Each row has a name. Each question is about the rows just above it.

Columns, left to right: N A F K
[151 139 197 130] : mik
[ 84 146  84 109] : mos
[151 139 139 123] : dar
[ 84 151] is in which column, read top down?
N
Which column holds [197  84] top down?
F
Which column holds [109 123] top down?
K
Which column holds [146 139] top down?
A
Which column holds this, read top down? [151  84]
N

Columns, left to right: D L P C
[135  53  93 137] = zagi
[135  53  93 131] = rega
[135  50  96 163] = lonir
[135  56 109 177] = tof
[135 108 165 154] = Fopa
[136  92 143 117] = Revef
[ 93  93  96 109 165] is in which column, read top down?
P
[53 50] is in which column, read top down?
L
Which column holds [131 163] top down?
C

Columns, left to right: Z T H Q
[182 140 125 190]  peb
[179  61 140 134]  nefod
[108 115  90 159]  Pek
[150 168 171 103]  Ves
[179  61  97 128]  difan
[138 218  76 164]  Lumir
[ 88  67 147  52]  ver
[195  83 117 117]  Morap
[170  69 138 100]  salu
[ 77 176  74 126]  gufal
[ 76  60 149 126]  Dudo
[185  91 138 193]  zuku
[149 138] is in which column, read top down?
H
[140  90 171  97  76 147 117 138  74 149] is in which column, read top down?
H

Columns, left to right: X R Y B
[ 89 108  79 142]  kod
[ 96  92 144 115]  vavi
[ 81  65 148  81]  nobas
[177 189 138 189]  zal
[201 194 130 146]  Zaga
[200 206 121 176]  momuk
[125 107 191 112]  let
Which column holds [108  92] top down?
R
Which column holds [ 92  65 189 194 206] top down?
R
Which column holds this, read top down? [146 176 112]
B

Columns, left to right: U E V W
[150 102 122 126] : Zamur
[146 160 172 142] : munob
[146 160 172  56] : nifev
[146 146] is in which column, read top down?
U
Which column holds [172 172] top down?
V
Which column holds this, read top down? [126 142]
W
[150 146] is in which column, read top down?
U
Which column holds this, read top down? [142  56]
W

Columns, left to right: bim rona Nabom lag dukor Siv dat Gogiv kabu Guz
[ 61 143  44 113 113  96 154 138 146 119] -> dovak
[169 109 180 129 128 153 142 122 130 111] -> rerog
[185 111 181 139 116 132  81 137 142 170] -> guk
[167 108 168 129 113 140 121 134 145 135] -> Darat
[155 152 157  80  80 142 124 131 164 112] -> zotez
[ 93  99  82 153 111 104 127 165 159 159] -> dutub
[164  67 152 165  98 118  96 175 180 190] -> goler
[169 104 175 122 103 149 134 133 152 122] -> beni
[109 141 127 129 138 139 139 130 112 103] -> zuv
[152 123 159  94 102 154 162  98 136  87] -> lagu
[156 164 174 107 159 155 128  80  78  94] -> vozib
[162 128] is in which column, read top down?
dat
Which column holds this, read top down? [142 104 118]
Siv

Columns, left to right: tonos dum bapom Purul pud
[113  78  82 102  47] = vore
[113 199 135 100 182] = Redur
[ 98  78  82 192  66] = zona
[ 98  78  82 102  47] = Buni
Which column holds [ 78 199  78] top down?
dum
Which column holds this, read top down? [199  78  78]
dum
Which column holds [113 113] top down?
tonos
Which column holds [113 113  98] top down?
tonos
[113  98] is in which column, read top down?
tonos

Columns, left to right: begof zofe Bure Nefab rivop Muk
[144 196 167 185 104 173] : Kobof
[128 155 143 155 138 162] : narav
[ 75 165 107 149 108 101] : fota
Which column holds [155 149] top down?
Nefab
[128  75] is in which column, read top down?
begof

Columns, left to right: kon Tas Lini fiv Karo garer Vodi Fik
[103  78 132 127  64  68 139  81]  poz
[103  85 132 127  64  68 139  81]  Nanef
[103  85 132 127  64  68 127  81]  mim
Where do [103  85 132 127  64  68 127  81] appear?
mim
Which column holds [85 85] top down?
Tas
[103  85 132 127  64  68 139  81] is in which row?
Nanef

Columns, left to right: S M G J
[109  84  44 125] : kaziv
[176 160 137  83] : berok
[139 206 148 201] : Tere
[ 55 205 161 177] : kan
[ 93  87 161  56] : Fek
[201  43 160 105] : balov
[ 53 118  96  54] : Reti
[ 72 168  74  65] : Dul
[ 64 199  52  63] : vez
[170  57  89  64] : Mogi
[111  98 113 181] : mari
Which column holds this, read top down? [201  53]
S
Which column holds [ 56 105  54] top down?
J
Which column holds this, read top down? [ 53  72  64 170]
S

Columns, left to right: beler los Dizus rifa mera lokam Pum Zugas kibe
[121 135 122 130 143 141 125 131 122] = zakog
[114 157  95 148 183 178 131 166 103] = par
[ 65 108  69 158 106 112 140 124 104] = Navig
Which column holds this, read top down? [122 103]
kibe
Which column holds this, read top down? [121 114]
beler
[131 140] is in which column, read top down?
Pum
[131 166] is in which column, read top down?
Zugas
Which column holds this, read top down? [148 158]
rifa
[122  95] is in which column, read top down?
Dizus

